rotation steps, each row followed by its count of steps:
The counts run from 0 to 267.
-0.075 -3.334 0.484 -2.838 1.596 -1.282 -0.495 0.684 2.276 0.588 1.048 -0.317 -2.542 -0.491 -0.636 -1.018 -0.361 -1.430 -0.785 -0.773 1.421 0.321 2.669 1.035 0.501 -3.212 -0.120 0.287 0.989 -0.713 2.653 -0.416 1.524 -3.050 -0.010 0.170 0.480 0.444 0.609 0.176 0.824 0.278 0.129 -0.002 0.857 -1.110 2.261 -1.044 2.674 -1.264 -0.008 1.787 0.942 0.200 -0.937 -0.454 1.350 -> 100
2.605 -2.387 -3.612 2.190 -0.430 1.809 0.474 -0.916 1.037 -0.357 0.317 2.366 -1.950 -2.948 -0.838 0.792 -2.308 -3.100 -2.414 0.534 -0.277 -0.533 0.570 1.706 -0.182 0.341 -0.856 -1.773 -0.316 -0.522 0.413 -0.354 -0.817 -0.498 1.378 1.936 0.251 -0.345 -0.340 0.908 -0.698 -0.195 -1.409 0.671 0.209 -2.088 -0.089 -0.796 1.194 -2.342 -0.792 -0.357 1.040 -0.066 1.450 -0.087 0.626 -> 45
1.645 -0.800 -1.468 0.695 0.964 -0.426 1.541 1.282 0.215 -1.613 1.157 0.528 -0.557 -1.336 -0.506 1.751 -0.341 0.076 0.679 0.515 2.529 1.014 1.456 0.717 0.253 -0.564 -1.704 -1.744 -1.786 0.895 1.717 0.765 1.752 -0.369 -0.831 1.084 -0.549 -1.605 1.732 0.587 0.707 -0.839 0.685 -0.465 -0.136 0.306 1.374 -0.864 -1.351 -3.005 0.273 -0.210 5.051 0.068 -1.278 1.105 -1.681 -> 257
1.126 -3.426 1.491 -0.286 1.999 -0.530 -0.050 0.690 -0.702 -0.064 1.439 1.355 -2.731 -1.482 1.249 0.364 0.234 -0.453 -1.839 1.406 0.686 -0.192 0.027 -0.559 1.986 0.691 -0.443 1.425 0.154 -1.271 0.979 -0.161 1.380 -2.534 0.898 -0.835 3.303 2.160 0.919 1.848 2.011 -0.457 0.997 -0.626 0.578 -0.338 -0.385 -0.516 -0.029 -1.573 -1.554 1.299 2.032 0.599 1.246 1.727 2.081 -> 202
0.670 -3.240 0.157 1.391 -0.005 -0.928 -0.677 -1.506 0.132 1.629 1.337 1.653 -1.217 -3.001 2.180 -0.044 0.217 -1.207 0.559 1.481 -0.036 0.686 0.219 1.480 0.300 -0.571 -0.824 0.427 -1.158 0.174 0.447 1.449 1.381 0.867 0.227 0.788 1.453 0.467 0.931 0.083 0.467 0.320 0.389 1.103 0.485 -3.964 0.250 -2.214 0.176 -3.275 -0.131 1.395 3.170 0.187 1.382 1.134 1.248 -> 18
1.467 -0.091 2.029 0.027 0.949 0.554 -0.018 1.721 -1.823 1.798 -0.024 -0.117 -1.554 -0.687 1.346 0.554 -0.634 -0.001 0.643 0.742 -0.246 0.296 -0.002 -0.452 1.049 0.504 -1.796 0.792 -0.111 -2.523 0.820 0.473 0.392 -0.424 -0.350 1.189 1.525 0.822 3.763 1.327 1.599 -2.935 0.716 -1.695 -1.190 2.549 1.172 -1.807 -0.674 0.770 0.172 0.681 3.033 -1.107 -2.094 1.587 0.440 -> 176
2.511 -1.773 -1.777 0.937 0.844 -2.235 -0.884 -1.667 -1.062 0.305 -1.676 4.678 -0.668 -1.260 -0.435 -0.074 -2.634 -1.903 -1.252 -0.820 0.271 0.010 0.347 2.265 0.995 1.294 0.356 -0.209 1.437 -1.981 1.147 -1.788 -0.499 -2.571 1.414 0.189 0.572 0.531 -1.169 0.414 -0.038 -1.433 -0.157 -0.845 1.868 -0.772 -0.721 -0.904 0.038 -1.323 0.743 0.868 -0.478 0.261 0.689 -0.454 1.748 -> 34
3.383 -1.737 -0.563 -0.385 2.644 -0.280 0.502 0.697 1.356 -2.606 0.086 0.866 -3.024 -0.760 -2.019 0.353 -1.736 -0.984 -2.384 0.116 1.603 0.829 -0.236 1.574 1.686 -0.200 0.607 0.159 -0.256 -1.089 0.435 -0.267 0.163 -2.558 0.473 1.269 -0.230 0.440 -1.069 3.648 0.206 -0.303 1.086 -0.837 0.243 -0.605 -0.499 -0.459 -0.382 -2.334 1.529 1.057 0.858 0.409 0.156 0.340 -1.296 -> 238
1.756 -0.810 2.289 0.305 0.134 0.931 -0.852 1.164 0.864 2.309 -0.186 0.702 -2.703 -0.533 1.280 0.252 -1.180 -0.144 0.817 -0.047 0.274 -0.500 -0.262 -0.375 0.032 -0.156 -1.200 -0.549 0.053 -3.561 1.741 0.127 -1.302 -1.260 -0.006 1.301 1.462 1.213 2.406 2.381 1.445 -1.556 1.222 -2.488 -1.462 1.905 0.977 -3.001 0.022 -0.605 0.026 1.553 1.973 -0.962 -1.996 1.531 0.110 -> 174
-0.420 -2.671 0.355 -3.233 0.921 -2.070 -1.802 -0.141 1.258 1.174 1.047 -0.367 -1.571 -0.146 -0.319 -0.372 -0.092 -1.645 -0.280 -0.622 0.781 0.905 2.889 1.370 0.784 -3.449 -0.242 -0.234 1.433 0.166 2.647 -0.509 2.216 -3.625 -0.065 0.871 0.820 0.053 0.330 -0.243 0.527 -0.383 -0.107 0.260 1.635 -0.683 1.872 -1.275 2.297 -1.574 0.028 2.071 0.540 -0.099 -1.108 -0.920 1.398 -> 99
2.817 -3.401 1.990 0.669 1.641 -1.172 2.921 -0.484 -0.167 0.375 -0.039 2.543 -1.519 -2.462 0.975 0.849 -0.404 -0.713 0.151 -0.121 1.371 -1.085 1.199 1.240 -0.552 0.109 -1.615 -0.283 -0.744 -0.688 1.149 0.535 0.379 0.630 -1.051 -0.932 1.408 0.219 1.075 0.784 2.210 -0.587 -0.430 -0.676 0.016 -1.209 2.385 -1.850 0.805 -1.840 0.768 0.531 2.959 0.649 -0.120 0.581 2.004 -> 10
0.026 -2.180 -1.419 -0.377 -0.664 -0.324 -1.948 -0.632 2.835 -0.109 -0.463 1.491 -3.993 -0.480 0.217 -1.932 -3.261 -0.969 0.725 -0.241 0.780 1.254 -1.038 1.031 -1.794 -1.946 2.128 0.116 0.510 -0.946 0.465 1.080 1.256 -1.198 1.574 -1.457 1.410 -0.067 -1.797 1.939 -1.053 0.965 0.048 1.186 0.398 -2.292 -0.131 -1.262 0.691 -0.888 0.663 1.658 1.021 -0.080 -1.224 0.021 1.852 -> 127
2.492 -1.067 -1.490 0.363 -0.129 0.193 0.452 1.758 0.769 0.831 -0.328 -0.019 -1.105 -1.931 -1.188 1.277 -0.730 -1.496 -0.760 0.629 0.571 -1.039 0.218 2.845 1.111 -0.330 -1.018 0.454 -1.486 -0.814 1.376 -0.767 -0.214 -1.952 0.787 2.563 -0.985 -0.183 0.522 1.549 0.415 -1.246 1.050 -0.635 -1.771 -0.639 -0.138 0.187 0.911 -4.439 0.145 1.718 2.335 -1.253 -0.394 -0.943 -2.808 -> 246
0.622 -1.918 1.126 -3.600 2.356 -0.266 2.007 1.572 1.302 -0.730 0.587 0.350 -2.027 -0.668 0.100 -2.576 -0.184 -2.071 -0.584 -2.258 1.267 1.293 1.099 -0.099 -0.057 -2.743 0.503 2.250 1.129 -2.196 0.551 -1.642 0.586 -2.004 1.070 -1.361 0.756 0.742 0.408 -0.296 0.068 -2.007 0.233 -0.982 -0.212 0.361 1.235 -0.531 0.863 0.240 0.941 0.536 1.195 -0.146 -2.027 1.846 1.369 -> 103
1.643 -0.138 -2.477 1.702 1.153 -0.714 0.226 0.212 -2.939 0.247 -0.024 1.907 -0.587 -1.819 0.391 0.152 -2.398 -1.727 -0.655 1.525 -1.199 0.481 0.161 2.233 2.843 1.289 -1.475 1.214 -0.511 -1.249 -0.170 -1.523 1.305 -0.206 1.992 1.385 0.216 0.263 1.360 0.318 -1.506 -4.012 -1.229 0.126 0.755 -0.118 -0.130 0.646 -0.418 -1.610 -0.820 -1.137 1.666 -1.067 0.746 1.136 0.933 -> 41
1.244 0.098 -2.109 -0.892 -1.765 2.373 -1.980 -1.006 -0.694 -1.111 -0.863 2.263 0.241 -0.319 -0.626 -2.007 -1.065 -0.681 -1.219 0.836 -0.492 2.440 -1.069 -0.717 -1.003 0.047 -0.706 -0.741 0.785 0.088 -0.451 2.978 0.997 -1.521 1.077 1.298 2.232 -0.939 1.227 0.020 1.112 -0.363 0.774 0.314 -0.061 0.704 -0.420 -0.736 -1.422 2.317 3.026 0.940 3.134 -1.400 -3.197 0.387 -0.227 -> 160
1.227 -1.018 1.374 -0.466 0.531 -1.745 0.374 -1.987 -2.111 2.614 -1.385 3.154 0.406 -1.302 1.120 1.299 -0.889 -0.773 1.519 -0.014 -0.112 -0.669 1.180 2.635 0.738 0.697 -2.195 -1.169 0.460 -0.134 1.858 1.039 1.626 -1.254 -0.551 0.480 -0.096 0.543 1.192 -0.961 2.665 -2.061 -0.525 -0.487 0.731 -1.181 2.012 -2.060 0.449 -2.344 0.647 0.113 2.059 -0.633 -0.433 -0.758 1.688 -> 7
2.774 -0.809 -2.283 0.738 0.287 1.242 2.003 2.105 1.049 0.324 -1.327 1.650 -3.232 -0.190 -1.180 0.236 -3.882 -0.214 -0.401 -0.036 -0.144 -1.356 -0.401 0.344 -1.316 -0.053 -1.093 -1.776 -0.401 -1.766 0.850 0.471 -0.526 -0.766 -0.142 -1.092 1.217 -1.386 0.613 3.471 1.123 0.073 -1.048 -0.081 -1.015 0.086 1.988 -0.037 -0.214 0.668 0.525 0.098 3.407 0.254 -1.941 -0.724 0.288 -> 147
1.322 -1.573 0.360 0.589 0.497 -0.711 -0.988 0.014 3.266 -0.608 1.953 -0.098 -1.760 -0.980 0.821 -0.219 0.019 -0.879 0.932 -0.049 3.197 2.222 0.468 0.593 -0.592 -2.052 0.396 0.348 -0.969 -0.755 1.817 1.301 0.211 0.817 -0.110 2.237 -0.191 -0.440 1.037 0.775 -0.831 0.176 1.719 -0.424 -0.064 -0.006 0.467 -3.009 -1.251 -3.288 1.251 2.314 2.724 -0.199 -1.989 2.040 -1.028 -> 265
-1.640 -0.020 0.531 -3.272 0.435 -1.912 -2.102 -0.695 -0.187 -0.235 0.687 -0.001 -0.267 0.462 0.312 -0.615 -0.261 -1.619 0.377 -0.417 0.961 3.125 2.161 0.703 1.451 -2.546 -0.431 0.223 1.705 0.463 2.175 0.088 3.417 -2.804 0.950 1.115 0.179 0.170 0.973 -1.434 -0.067 -2.066 -0.192 0.199 1.882 0.364 1.415 -0.642 0.354 -1.200 0.383 0.929 1.128 -1.362 -1.997 -0.044 1.713 -> 97
-0.976 -0.780 -1.162 -0.482 1.697 -0.311 -1.146 2.243 1.056 -0.249 0.381 0.301 -2.614 -0.080 0.766 -2.749 -2.291 -0.192 0.756 0.900 -0.414 1.989 -1.600 0.325 0.657 -2.151 2.052 2.155 -0.877 -1.872 -0.442 0.895 2.028 -1.471 1.664 -1.683 1.743 0.491 0.255 2.460 -1.603 -1.099 0.774 0.749 -0.983 -0.970 -0.115 0.143 -1.205 0.281 0.274 0.612 3.242 -0.396 -1.089 1.320 -0.421 -> 130
-0.954 -0.521 -1.919 -1.683 -0.578 0.842 2.102 0.342 -0.719 -0.936 -1.403 2.970 -0.675 -1.681 0.581 -2.506 -1.770 -1.399 -0.307 -1.318 1.002 0.513 0.771 -0.149 -1.589 -0.109 -0.830 0.628 0.796 -0.122 0.575 -0.600 1.973 -1.334 2.321 -2.482 1.394 0.120 -0.492 -2.516 0.984 -2.114 -1.318 0.346 -0.079 -0.213 1.621 1.098 0.280 0.405 -0.835 -2.009 2.768 -1.643 -1.625 0.547 2.971 -> 114
0.772 -1.494 -2.377 -1.052 -1.274 0.891 -1.314 1.279 2.073 1.656 -1.022 2.356 -2.512 -1.116 -1.417 -2.424 -2.232 -1.433 -1.394 0.491 -0.846 -0.684 -0.911 1.459 -0.312 -1.161 0.852 0.328 0.990 -1.237 0.477 0.699 -0.484 -4.192 1.790 -0.359 1.409 0.025 -1.706 1.558 1.480 0.805 0.798 1.051 -0.821 -1.289 0.443 1.037 0.361 -0.090 0.146 1.483 1.020 -1.176 -0.447 -1.762 0.343 -> 136
1.411 -0.184 2.882 -0.723 1.531 0.579 1.668 0.995 -0.852 0.372 -0.449 3.665 -0.381 -1.618 1.700 -0.465 0.534 -0.755 0.616 -1.253 1.710 0.129 -0.050 -0.127 0.966 0.198 -1.008 0.356 -0.469 -1.813 0.645 1.049 -0.556 -1.563 0.466 0.463 0.184 1.086 0.692 -0.106 2.781 -2.842 0.461 -2.103 -1.636 0.713 1.848 -1.195 -1.531 -0.716 0.570 -0.710 2.597 -0.727 -1.225 2.312 0.010 -> 3
0.842 -1.424 -1.588 -0.620 -0.743 1.936 -0.700 1.987 2.572 0.736 -0.716 2.661 -3.229 -0.864 -0.988 -2.450 -2.174 -1.762 -0.798 -0.904 -0.163 -1.055 -1.083 0.871 -0.380 -1.447 1.578 0.018 0.109 -2.068 0.371 0.889 -1.530 -4.090 1.935 -0.815 0.991 0.146 -1.401 2.586 1.274 0.399 0.322 0.212 -2.015 -0.873 0.502 0.305 0.009 0.123 -0.337 0.466 1.631 -1.016 0.099 -0.559 -0.218 -> 137
1.527 -0.823 1.896 -0.935 1.625 0.188 -0.065 -1.514 -1.858 -1.404 -0.373 3.366 -1.238 -1.093 1.029 -1.159 -0.794 -1.548 -2.111 0.550 0.020 0.942 -0.501 -0.347 2.256 1.635 -0.253 1.128 1.659 -1.422 -0.263 0.214 1.338 -2.830 2.000 -0.082 2.631 2.005 -0.545 -0.029 1.695 -2.747 -0.228 -0.692 1.017 0.291 -0.083 -0.195 -0.071 0.118 0.382 -0.524 0.244 -0.602 0.297 1.835 3.035 -> 205
0.967 -1.975 -1.973 1.085 -1.615 1.160 -1.143 0.794 0.963 1.910 -0.104 -0.631 -2.517 -0.932 0.247 0.612 -2.234 0.196 -0.171 2.332 -1.027 0.155 -0.798 0.856 -1.231 -1.204 -1.118 -0.873 -1.153 -0.198 0.726 2.447 1.262 0.264 0.018 1.003 1.696 -0.909 2.240 2.681 0.311 0.932 0.185 1.278 -0.862 -0.611 0.559 -0.762 0.297 -0.965 0.767 1.820 3.898 -0.755 -1.500 -0.321 -0.965 -> 155
2.106 -1.357 -0.797 -1.077 1.951 -0.242 2.295 -2.106 -3.004 -1.184 -1.956 2.387 -0.673 -1.748 -0.172 0.105 -1.963 -2.455 -1.658 -0.722 -1.519 -0.018 0.139 1.880 0.482 1.267 -1.052 -0.178 0.742 -0.505 -0.755 -0.554 2.045 -1.328 2.092 -0.075 1.105 0.833 -0.499 0.136 0.292 -2.932 -1.526 -0.292 0.408 -2.589 -0.877 -0.450 1.278 -0.672 1.601 -1.075 0.560 -0.119 -0.744 0.158 1.833 -> 215
-0.070 -0.431 0.918 -0.960 0.272 1.088 0.056 -1.405 -3.302 0.323 0.148 1.484 0.822 -1.520 1.948 -0.101 0.331 -0.490 0.894 -0.086 -1.670 1.725 0.941 0.028 0.163 -0.207 -2.211 -1.158 -0.061 0.081 0.440 2.642 2.714 0.102 0.846 1.550 1.525 0.102 2.639 -1.135 1.114 -2.683 -0.587 -0.541 0.036 -1.446 0.014 -2.837 0.087 0.007 1.088 -0.965 2.432 -0.742 -1.981 2.460 1.115 -> 187
0.189 1.136 -2.605 -0.846 -1.035 -0.409 -1.012 0.283 -2.045 2.647 -2.543 2.456 -1.022 0.649 -0.925 -0.499 -3.763 -0.427 1.085 -0.179 -2.269 -0.008 -0.154 2.897 0.517 -0.570 -0.851 -1.215 -0.064 -0.882 1.075 0.629 1.323 -3.335 0.731 0.265 0.326 -0.369 0.781 1.462 0.733 -1.979 -0.978 0.435 -0.011 0.189 1.153 0.708 0.298 0.279 0.131 -0.152 2.358 -1.798 -1.873 -2.235 -0.001 -> 143
1.702 -0.757 -0.758 -1.540 1.425 -0.618 -0.719 1.539 -2.236 -0.121 -0.453 1.144 0.394 0.567 -0.285 -0.642 -0.233 0.090 -0.543 0.373 -0.597 0.881 0.055 -0.026 0.948 0.013 -0.804 -0.557 0.904 -1.167 0.853 1.239 0.567 -3.445 -0.569 0.101 2.100 0.422 2.492 1.274 2.401 -0.881 1.463 -1.408 0.719 1.530 0.537 -0.294 -1.155 2.268 1.947 2.032 2.917 0.378 -2.534 0.091 -0.161 -> 168
1.012 -2.731 0.846 -1.021 1.943 0.172 1.485 -0.713 -1.575 -2.148 0.527 1.805 -0.974 -1.422 2.063 -0.843 0.759 -0.056 0.112 -0.945 0.580 0.826 0.157 -2.055 -1.430 0.421 0.619 0.007 0.442 -1.699 0.228 1.189 1.250 -0.991 0.578 -0.801 3.369 0.679 1.556 0.575 1.276 -0.128 0.984 -1.428 0.134 -1.130 -1.351 -2.613 -1.044 0.296 0.958 1.163 2.349 1.465 -1.622 3.086 1.738 -> 194
2.498 -1.676 -3.613 1.959 -1.203 0.561 0.117 -0.843 -0.104 -0.052 -0.385 2.494 -1.186 -2.825 -0.634 0.496 -2.506 -2.708 -2.633 1.170 -0.614 -0.284 0.478 2.212 0.432 0.887 -1.683 -0.846 -0.049 0.058 0.350 -0.651 -0.012 -0.522 1.738 2.115 0.704 -0.653 -0.122 0.165 -1.004 -1.064 -1.651 1.369 0.643 -2.005 -0.250 -0.219 1.168 -1.972 -0.311 -0.428 0.812 -1.036 1.299 -0.801 1.149 -> 44
0.801 0.148 -3.575 0.403 0.805 -0.705 -0.939 -0.580 -0.610 -3.224 0.526 1.217 0.092 -0.195 -0.440 -0.377 -0.946 -0.874 -0.167 -0.454 1.117 2.710 -0.504 -0.675 0.081 0.865 1.113 -0.625 0.679 -2.091 0.534 -1.718 0.415 -1.595 1.862 1.908 1.270 -0.480 0.543 0.306 -2.161 -1.405 1.253 -1.347 1.153 1.478 -2.480 -1.009 -2.341 -0.700 0.849 1.112 1.644 -0.160 -2.881 2.365 -0.837 -> 59
2.236 -1.572 -1.720 -0.258 -0.634 -1.252 -1.124 -2.152 1.902 -1.650 -0.161 1.619 -0.182 -1.111 -0.542 0.890 -1.187 -1.549 -0.815 -0.292 3.001 2.267 0.985 1.383 -1.101 -0.163 -0.827 -1.221 0.973 0.858 1.833 0.403 1.127 0.433 0.052 2.247 0.140 -0.971 0.129 -1.454 -0.145 -0.197 0.672 0.064 1.704 0.260 0.735 -2.412 -0.061 -2.666 3.010 2.337 1.648 -0.132 -3.075 0.044 0.228 -> 262
2.605 -1.184 -2.763 1.731 0.099 2.321 1.368 0.504 0.855 -2.264 1.827 2.319 -2.246 -2.421 -0.299 -0.038 -1.571 -2.315 -1.348 -0.218 0.271 0.219 0.466 0.448 -0.289 0.035 0.089 -1.562 -0.805 -1.085 -0.151 -0.077 -0.552 0.135 1.512 1.580 0.425 -1.049 -0.372 1.529 -1.008 -0.767 -1.111 0.325 -1.191 -1.918 -0.837 -1.153 -0.669 -1.881 -0.635 -1.732 2.416 0.145 1.126 2.594 -0.399 -> 47
1.740 -0.844 -1.992 -0.271 0.811 -1.669 -1.778 -1.580 -0.326 -1.301 -0.740 1.207 -1.404 0.258 -1.730 1.490 -1.694 -0.742 -1.154 1.301 0.208 1.171 -0.184 2.729 2.598 0.094 -0.230 -0.579 -0.168 0.874 1.484 0.648 2.521 -3.643 0.757 2.210 0.360 0.236 -1.100 2.502 0.289 -0.825 0.762 0.004 2.009 -1.059 -0.945 -0.525 0.307 -2.782 1.114 1.205 0.553 -0.426 0.022 -1.270 -0.941 -> 235
0.878 0.642 -1.485 1.315 -2.181 0.573 -0.047 -0.812 1.069 0.203 -0.504 2.003 -0.414 -1.757 -0.622 1.868 -1.081 -0.645 1.135 -0.381 1.899 0.147 0.920 1.809 -0.772 0.235 -0.945 -2.743 -1.150 0.487 2.406 0.519 0.447 -1.401 0.344 2.780 -1.623 -1.039 0.168 -0.661 0.837 -0.545 0.016 -0.836 -0.996 -0.437 0.755 -1.931 -0.836 -4.827 0.286 0.064 2.292 -2.034 -1.507 0.117 -1.432 -> 254
